In the rows, zero is written as 128.
Each path below is one point turned by a fixed rotation once a step. After each direction that follows a path, write how fast that rotation turns it, in degrees a step (0 if it stays still).
Each turn is a multiple of 5 degrees from 10 to 175, or 0.
Each row of a path follows its step; steps can be skipped.
Path 1:
step 1: [134 127 111 118 132 121 123 127 134 126 121 124 129 127 128 128 128 119
 126 128 138 128 130 127 120 124 137 123 127 134 122 127 123 131 137 134
 124 131 125 129 128 134 127 130 124 124 129 125 134 120 137 128 135 133
 131 135 132 127 130 123 132 130 129]
step 5: [131 125 128 133 123 123 124 121 127 132 125 125 130 119 127 129 125 122
 120 128 126 125 127 119 122 127 134 130 114 138 127 127 129 128 119 133
 137 121 128 124 135 123 127 131 128 129 118 131 139 128 127 125 128 132
 135 134 133 126 128 127 131 138 136]
step 11: [129 133 116 124 130 133 130 129 132 130 127 130 130 130 124 127 122 130
 130 126 134 131 133 122 129 124 120 124 123 131 137 129 128 128 133 131
 127 132 121 133 129 130 129 130 132 120 124 129 131 124 117 122 120 139
 145 128 136 126 120 126 127 128 138]
step 15: [134 129 124 134 125 130 130 122 134 126 120 130 140 127 132 129 137 131
 126 130 124 126 122 129 136 123 127 141 120 127 134 131 126 117 128 128
 131 128 132 127 132 132 132 136 124 117 126 127 126 122 131 123 124 136
 132 134 131 131 131 132 137 125 136]
step 16: [131 130 131 136 132 130 126 135 131 127 133 128 138 130 134 126 130 131
 120 133 133 125 128 130 131 120 128 128 115 134 127 127 128 132 132 127
 139 120 128 128 123 126 136 133 130 123 123 132 126 121 124 114 131 138
 136 129 130 136 135 127 129 123 129]
step 19: [131 126 124 122 130 138 133 124 129 127 118 126 131 130 139 134 132 120
 123 126 130 132 134 124 126 121 128 122 131 132 131 136 129 128 132 124
 124 132 126 125 131 124 131 121 127 120 129 119 134 126 130 125 130 144
 128 125 122 124 129 120 140 128 132]
step 20: [122 123 121 122 136 130 133 138 127 122 131 119 133 126 132 137 144 122
 128 130 125 127 129 127 132 125 137 125 125 129 130 133 122 127 132 129
 133 129 127 126 138 130 129 131 131 119 127 121 128 127 129 118 133 131
 124 126 134 129 119 125 135 126 133]
step 26: [129 130 121 132 134 118 128 126 139 129 123 131 126 125 122 124 129 130
 118 129 121 119 126 133 124 120 138 133 121 127 129 136 120 124 123 123
 136 126 134 127 134 129 136 128 132 126 128 132 134 125 127 126 132 131
 129 119 131 130 128 128 119 135 134]
Speeds:
[130 130 125 127 129 127 128 129 127 129 129 129 128 131 127 128 127 128
 125 125 129 128 130 130 128 126 127 127 129 130 130 127 127 129 129 125
 129 127 127 125 126 129 127 126 127 129 128 128 128 129 127 126 129 127
 129 128 127 127 131 128 128 129 129]
140
[128 130 126 126 127 126 128 129 130 128 127 128 129 126 128 129 128 128
 130 128 128 128 127 131 129 131 132 130 128 127 130 127 127 127 131 126
 129 129 129 127 128 130 126 128 125 127 129 129 126 128 130 129 128 128
 125 127 130 129 128 128 127 129 129]
130
[128 128 128 127 129 129 127 127 129 127 128 128 129 127 129 127 130 126
 128 129 130 128 128 129 128 130 128 124 124 128 126 129 130 128 129 128
 128 127 130 128 125 128 130 126 128 129 127 130 125 129 129 125 129 126
 126 130 128 128 126 127 127 128 126]
170
Path 2:
step 0: [134 122 116 122 125 122 129 129 129 126 133 125 118 116 128 131 138 130
 133 135 143 123 121 130 129 128 127 122 130 130 124 129 134 114 123 125
 139 127 132 142 119 127 131 136 129 126 128 131 127 127 133 120 128 119
 129 126 139 125 125 132 132 129 114]
step 3: [136 117 126 119 121 118 136 117 126 119 127 129 119 126 129 132 123 133
 138 125 128 118 123 123 131 122 129 125 139 129 132 124 121 119 137 130
 129 133 126 140 122 122 129 130 127 124 134 138 130 135 130 123 127 124
 137 122 135 128 128 131 122 114 123]
step 6: [134 126 124 123 120 124 130 123 128 120 132 131 124 121 137 132 127 137
 126 125 126 132 128 122 123 128 130 139 130 129 137 126 127 123 133 147
 142 132 134 137 117 123 125 135 140 116 123 133 127 125 136 122 124 126
 128 122 123 131 130 134 135 120 128]
step 7: [140 139 127 119 121 121 129 135 137 132 131 131 131 128 132 122 131 127
 124 115 118 124 124 136 136 127 127 138 133 130 139 127 128 122 126 130
 124 139 125 129 131 128 134 138 124 125 125 130 142 128 132 117 132 118
 125 130 131 125 119 123 122 128 122]
step 8: [136 135 114 123 120 127 131 124 116 122 132 136 118 134 117 125 129 131
 131 127 127 121 117 137 119 123 121 122 127 128 136 123 129 125 117 128
 130 124 124 137 120 125 124 137 131 130 126 129 130 128 135 123 121 125
 120 118 136 129 136 121 126 122 129]
step 16: [127 125 117 127 123 122 126 132 127 121 130 140 121 123 136 127 124 139
 138 125 134 123 123 121 123 115 127 130 127 119 137 121 134 117 125 128
 135 137 135 131 127 131 130 140 130 121 118 134 127 129 133 126 138 131
 123 125 132 122 128 127 124 121 135]
step 18: [136 127 123 125 126 122 129 126 127 125 134 123 114 128 121 133 131 127
 131 128 140 118 125 140 127 125 132 129 120 133 125 123 125 119 126 127
 122 131 117 141 111 131 129 132 135 122 126 138 127 123 136 118 135 119
 131 126 131 130 124 132 125 125 128]
step 21: [129 120 125 121 127 129 134 120 122 122 137 134 119 128 128 128 127 127
 132 125 140 123 125 120 120 140 129 122 138 127 135 129 129 123 138 136
 134 135 122 140 120 130 126 144 137 130 127 132 127 131 129 121 129 118
 130 122 135 133 124 126 121 123 124]
Speeds:
[130 130 128 128 129 127 127 128 128 126 128 129 128 127 129 127 132 125
 126 128 129 128 128 127 128 130 126 126 130 127 128 130 128 130 126 128
 132 128 128 128 130 128 126 128 128 128 128 127 126 129 130 128 126 126
 130 128 127 128 124 129 128 128 127]
170
[129 126 127 131 129 128 129 127 126 131 130 129 128 130 126 127 128 128
 128 129 129 131 127 130 126 130 128 128 127 127 127 129 126 131 128 129
 127 128 127 128 125 126 126 129 129 129 129 130 128 128 129 128 127 125
 130 129 128 128 127 127 128 128 131]
115
[129 128 125 127 125 131 129 127 128 127 127 130 128 127 128 129 127 131
 127 131 129 129 128 128 126 126 128 128 130 126 127 129 128 129 130 127
 130 128 130 131 128 128 131 126 126 129 130 127 128 129 127 129 127 127
 128 128 127 127 128 128 130 127 130]
135
[129 130 130 128 128 129 128 129 127 130 129 127 128 129 127 128 129 129
 124 127 128 127 126 125 127 129 126 127 127 130 131 128 129 129 128 131
 128 127 126 130 129 128 130 130 127 129 129 128 130 129 128 128 128 128
 126 128 128 129 129 130 128 128 130]
25
[128 127 127 129 128 127 129 125 126 127 129 129 131 130 128 128 131 130
 131 129 128 124 130 127 128 127 126 127 127 127 128 125 129 129 127 128
 130 129 125 129 127 129 129 127 130 130 128 130 127 127 126 127 128 128
 127 129 129 128 127 128 129 129 126]
140
[130 127 128 128 130 130 129 127 128 126 128 129 129 129 128 130 126 126
 128 129 126 129 130 127 128 127 127 129 129 128 131 129 128 129 130 131
 129 126 130 126 129 126 130 130 127 128 126 131 127 125 125 127 130 127
 130 126 128 129 127 127 128 128 128]
40
[129 129 128 129 129 128 123 129 129 125 128 126 128 129 127 128 128 128
 129 130 129 128 126 130 129 128 130 125 128 126 131 127 128 128 129 127
 127 129 128 131 127 126 127 130 127 130 130 129 126 128 126 128 129 128
 128 127 128 129 129 129 128 128 127]
140
Path 3:
step 1: [134 130 124 120 130 117 126 122 126 128 122 134 137 127 127 133 126 128
 132 118 121 124 135 120 127 132 117 130 126 129 124 127 133 131 122 139
 128 121 127 131 128 118 131 136 137 128 121 133 136 128 125 133 129 121
 129 128 126 124 128 131 134 128 127]
step 5: [113 130 130 129 132 120 139 126 123 125 123 128 132 132 134 132 130 121
 127 128 126 120 131 119 125 126 132 130 125 123 136 126 119 131 126 134
 126 133 127 128 136 119 133 134 135 127 123 126 135 131 127 132 134 127
 119 128 124 132 130 128 125 136 128]
step 6: [123 128 127 128 127 123 137 126 124 133 114 134 120 127 130 134 132 126
 127 135 131 127 135 130 117 126 123 134 122 127 128 127 128 123 125 132
 116 134 133 127 125 125 133 137 126 124 129 142 135 128 124 127 127 126
 127 134 131 129 129 121 126 133 124]
step 12: [125 130 128 129 136 114 126 131 124 128 120 133 122 137 133 130 130 127
 126 132 120 124 138 121 128 131 123 131 126 138 131 126 128 126 119 130
 119 125 136 131 137 128 128 131 135 128 127 132 134 124 127 126 132 124
 139 133 124 133 131 122 123 128 130]
step 19: [129 125 127 135 134 121 138 126 133 138 125 126 124 128 124 127 121 117
 127 129 122 117 130 128 127 130 120 121 127 133 127 132 124 132 123 130
 128 124 130 133 135 120 128 133 139 131 128 124 128 127 121 127 120 127
 123 137 119 127 124 128 123 123 123]
step 21: [125 136 120 121 137 130 134 134 129 130 127 127 137 135 132 128 125 121
 127 130 128 120 134 124 128 124 122 137 129 133 135 126 130 131 113 130
 124 127 125 130 121 121 139 129 132 130 124 130 127 130 120 125 122 123
 128 130 136 131 135 121 129 127 128]
step 23: [134 131 120 131 130 123 136 121 122 123 120 131 130 127 132 128 133 120
 116 126 129 128 125 125 117 124 121 133 132 129 129 132 123 126 126 137
 117 118 132 134 133 126 136 129 135 130 128 130 128 128 132 133 129 134
 133 129 120 134 127 119 129 128 130]
step 24: [125 135 124 135 135 130 127 129 123 126 113 134 137 131 126 122 136 117
 123 130 126 117 132 124 122 128 127 127 125 135 133 123 123 127 129 130
 124 124 120 127 124 131 130 131 130 126 122 128 133 134 122 136 124 125
 131 133 129 121 131 121 135 132 127]
Speeds:
[129 130 129 130 128 129 128 129 127 129 129 129 128 128 126 128 127 125
 126 131 126 126 127 128 129 128 130 127 127 127 130 128 129 131 131 129
 128 127 129 128 129 128 129 128 127 126 130 126 126 126 128 131 126 127
 127 128 128 126 127 127 127 130 129]
70
[129 130 128 128 128 128 127 127 125 127 130 128 127 129 129 128 129 126
 128 129 126 130 127 127 126 130 128 130 129 129 128 129 130 127 128 127
 129 126 126 129 131 128 128 126 130 128 126 127 130 131 128 128 127 127
 131 126 130 127 130 127 128 127 129]
35
[126 128 128 127 127 128 128 127 129 127 128 127 130 130 125 129 126 129
 128 127 129 128 131 128 126 128 131 128 127 129 132 127 130 128 129 130
 126 127 124 128 129 128 128 129 127 129 128 129 129 129 127 130 130 127
 129 129 128 128 130 130 128 127 127]
95
[127 129 130 127 127 127 127 126 127 127 127 129 127 128 127 127 124 131
 128 126 129 129 126 128 129 128 127 129 129 129 129 129 126 127 126 130
 128 129 127 128 130 125 127 127 129 127 128 125 127 125 129 127 127 128
 128 131 128 127 128 127 129 127 130]
100
Path 4:
step 0: [141 122 127 132 123 131 138 131 116 133 128 131 131 122 124 125 126 123
 128 121 130 127 129 136 119 133 118 131 127 129 136 124 133 120 128 127
 126 129 129 123 129 134 133 130 131 130 129 123 131 136 129 129 126 115
 124 124 129 136 136 131 140 125 123]
step 4: [132 138 141 129 121 132 124 130 128 127 127 132 126 125 127 128 129 129
 127 135 133 124 123 125 136 124 130 127 128 134 128 127 121 127 142 130
 111 134 129 134 136 131 128 121 134 132 134 127 131 129 127 125 125 124
 131 137 125 130 115 124 129 128 125]
step 5: [115 130 129 126 130 125 125 127 133 123 116 123 130 126 126 125 121 130
 136 128 121 124 120 128 137 122 125 120 132 127 122 124 127 123 124 129
 130 138 118 125 129 120 124 133 121 127 120 125 129 129 123 123 121 120
 131 138 121 134 130 131 131 129 122]
step 8: [125 128 126 133 120 129 138 132 134 136 130 123 131 130 127 134 129 132
 127 130 127 137 128 139 114 132 126 127 114 123 134 134 119 127 129 127
 126 128 133 124 132 121 135 125 128 119 127 126 129 129 119 134 137 122
 129 125 123 133 126 132 129 132 125]
step 9: [144 126 125 117 136 135 131 129 124 131 126 129 126 133 132 129 122 126
 125 139 125 128 130 136 127 137 131 131 130 132 121 123 134 133 126 124
 133 128 126 116 133 130 135 122 130 127 133 125 121 128 118 125 130 124
 131 132 128 126 138 134 133 131 133]
step 15: [129 126 135 125 133 119 131 127 133 127 138 130 129 133 133 128 131 128
 131 122 129 130 132 127 115 132 121 123 130 114 131 117 129 121 120 131
 126 128 127 120 126 129 142 124 120 134 130 122 124 130 117 133 132 127
 131 128 130 135 131 129 132 128 126]
step 22: [130 122 131 120 138 123 121 128 134 122 124 129 133 128 134 117 133 131
 127 131 123 118 122 121 119 126 131 119 124 136 125 120 125 128 121 130
 132 120 123 129 121 134 138 128 131 133 123 137 125 128 126 125 124 122
 132 134 130 131 132 134 131 132 124]
step 25: [134 131 129 128 117 127 138 121 128 132 121 129 125 122 124 132 116 138
 124 129 130 131 129 140 125 133 125 129 130 128 121 127 122 116 132 132
 129 117 128 126 130 133 134 135 125 125 127 126 125 123 137 121 133 122
 124 122 130 132 133 135 128 129 129]
Speeds:
[127 129 128 130 129 129 126 128 127 130 130 131 126 127 128 127 128 131
 129 126 131 126 128 130 128 128 128 129 128 127 129 129 129 127 129 128
 127 129 128 125 128 129 131 126 127 129 130 127 127 130 129 129 127 126
 130 127 126 128 129 126 127 128 129]
170
[125 127 129 130 128 126 128 128 128 125 127 129 127 127 129 126 131 127
 129 129 126 127 128 127 130 128 126 125 127 129 128 129 126 128 128 128
 126 129 126 126 127 128 128 128 128 130 130 129 127 128 129 129 129 130
 129 126 126 127 128 129 131 127 126]
45
Path 5:
step 10: [118 135 133 126 121 144 120 116 127 128 125 119 130 127 126 126 133 120
 125 131 124 129 122 135 126 135 123 123 129 126 123 127 131 122 118 125
 132 128 123 121 120 132 120 138 129 129 126 126 130 128 123 124 118 129
 133 121 127 130 142 122 129 119 121]
step 11: [119 130 123 116 128 139 136 130 141 135 129 118 127 134 131 121 135 128
 135 134 130 140 124 125 128 132 125 134 130 122 128 138 130 125 124 129
 127 120 126 128 123 125 123 131 119 122 120 130 119 130 130 129 115 135
 123 125 130 127 135 131 130 119 128]
step 13: [130 124 132 126 126 133 133 121 133 123 119 118 123 130 127 124 132 121
 129 131 129 139 127 130 134 136 120 129 119 124 126 128 136 116 125 127
 117 125 118 128 112 128 122 133 131 139 128 130 119 138 120 124 125 127
 122 126 133 126 131 126 124 127 122]
step 18: [128 124 125 124 121 129 120 114 120 128 126 126 130 123 132 135 118 127
 128 131 115 127 133 131 129 130 115 129 130 123 121 129 128 123 113 127
 123 128 131 133 124 135 118 136 135 129 134 119 120 137 134 129 131 129
 123 137 123 117 130 126 129 127 123]
step 22: [124 135 114 124 128 141 127 125 123 128 130 118 128 138 125 131 131 126
 131 132 130 132 136 127 125 128 113 129 129 125 133 137 125 121 122 129
 130 114 129 126 120 122 126 134 129 131 117 117 126 136 132 130 127 135
 122 122 127 135 131 126 130 120 125]
step 23: [126 138 120 126 123 131 136 122 133 128 125 122 125 133 133 135 122 134
 114 129 126 127 127 124 125 133 121 126 120 128 128 134 135 120 118 128
 120 120 129 124 118 122 126 130 127 132 130 136 120 123 130 134 121 139
 122 133 125 120 128 134 140 122 127]
step 24: [126 131 123 125 130 136 124 117 120 122 135 122 119 126 125 131 131 128
 125 132 123 135 131 127 131 130 112 126 128 127 115 124 131 115 130 121
 118 127 116 128 120 123 116 129 130 130 123 129 128 130 124 129 127 131
 131 132 132 125 137 122 136 124 118]
step 25: [127 126 119 120 122 134 128 125 127 128 129 124 122 132 128 122 131 130
 126 145 130 131 117 132 124 137 125 134 121 130 136 136 129 113 130 131
 126 123 117 122 118 120 124 128 120 128 127 126 122 125 127 128 130 136
 127 132 133 139 133 129 132 119 133]
Speeds:
[127 129 128 128 127 129 128 126 124 127 127 128 127 127 128 128 129 130
 125 125 126 128 127 129 126 128 129 128 128 130 128 128 128 130 130 128
 128 127 130 129 131 127 127 128 129 129 125 130 130 128 126 127 125 128
 127 128 129 130 127 128 128 129 126]
155
[130 129 130 129 129 127 126 127 128 129 129 129 129 127 129 130 128 127
 126 130 130 129 127 128 130 127 127 130 128 126 125 129 126 127 128 128
 127 129 131 128 129 129 124 128 128 130 127 129 130 126 127 130 129 129
 128 128 126 128 129 129 128 128 128]
125
[129 127 126 127 128 129 128 126 128 127 128 125 129 128 129 130 126 127
 128 126 129 127 127 127 129 129 127 129 127 130 127 129 130 129 129 125
 129 125 132 127 130 126 129 127 128 128 130 126 131 127 129 129 129 126
 129 128 128 128 130 128 131 127 129]
25
Path 6:
step 0: [120 133 123 128 129 117 124 126 133 126 127 123 129 129 119 135 137 130
 135 127 126 129 134 126 125 122 129 118 122 131 127 124 126 131 125 131
 122 127 129 123 123 133 129 133 128 135 130 116 130 133 134 135 135 132
 126 123 125 128 117 128 126 129 112]
step 6: [120 120 131 127 126 127 120 133 131 131 119 122 126 136 124 126 126 129
 137 121 117 123 121 129 136 126 129 132 138 134 131 132 132 129 132 130
 119 134 127 121 130 127 137 124 127 123 131 138 131 129 128 128 127 139
 131 139 131 127 135 132 128 130 125]
step 8: [130 129 126 136 133 118 127 128 115 129 126 132 129 128 130 130 131 131
 123 121 135 125 144 129 124 129 128 135 131 137 124 135 131 121 139 135
 131 126 130 124 124 132 132 129 136 130 123 124 126 125 128 130 130 134
 129 128 122 133 129 131 138 133 117]
step 9: [119 120 127 127 128 119 124 132 123 132 120 118 134 132 127 116 131 132
 132 126 131 132 129 132 124 125 130 120 127 126 122 126 128 126 125 121
 140 125 134 125 127 131 129 131 132 128 126 126 130 132 124 127 133 141
 124 126 130 124 120 124 115 138 123]
step 11: [124 125 134 134 120 127 126 128 132 128 126 131 131 128 132 133 125 135
 117 120 130 125 128 128 136 131 118 122 129 124 129 130 124 125 127 127
 124 130 120 122 127 135 144 119 130 129 130 130 135 134 119 133 131 124
 123 137 121 134 125 138 128 132 128]
step 12: [125 126 116 130 130 132 127 128 132 124 128 126 131 144 127 133 128 130
 131 130 133 128 129 135 124 127 135 123 123 131 123 126 134 123 128 118
 124 122 118 123 130 126 123 120 121 137 124 129 126 127 136 131 134 124
 121 126 124 134 117 140 124 128 126]
step 16: [128 131 129 126 121 129 124 123 120 120 127 127 131 132 116 134 122 129
 126 117 125 124 134 126 126 118 129 134 135 127 132 129 128 131 131 128
 123 133 127 113 126 129 134 127 128 117 127 130 126 129 127 119 134 129
 131 133 127 119 132 138 121 137 122]
step 25: [128 134 125 125 120 119 121 121 123 119 126 128 137 130 124 133 128 129
 128 124 123 133 135 137 129 130 131 133 125 126 129 125 132 122 134 127
 127 128 127 121 123 125 114 129 120 124 119 129 122 131 133 132 138 125
 124 130 135 126 122 130 136 132 119]
Speeds:
[125 130 130 128 127 131 127 129 128 128 128 129 131 128 130 127 127 127
 128 128 127 128 128 133 127 129 129 128 127 129 128 126 129 126 126 128
 128 129 127 128 127 128 126 127 127 128 127 128 127 127 129 126 128 130
 129 128 127 130 125 125 127 127 129]
140
[127 130 129 129 131 129 131 128 127 130 129 129 130 129 126 128 127 128
 129 128 129 129 126 126 127 128 127 129 129 130 128 130 126 129 129 126
 128 130 127 126 127 126 129 126 128 129 127 130 129 126 129 128 126 128
 127 129 128 128 125 130 128 125 127]
70
[128 129 127 128 127 128 128 129 126 127 127 125 127 129 126 127 127 128
 128 127 127 130 126 128 129 129 127 129 126 129 128 129 127 127 125 129
 127 130 126 130 129 129 126 125 129 127 125 127 127 128 130 128 128 125
 129 129 129 127 130 129 129 129 129]
35
[131 129 129 129 127 129 128 124 129 129 129 127 127 129 130 128 128 128
 128 129 131 127 128 129 128 129 130 129 129 128 129 128 126 128 127 127
 129 130 128 126 126 129 127 128 127 127 126 125 127 128 129 126 129 129
 128 130 130 126 130 129 127 127 129]
125
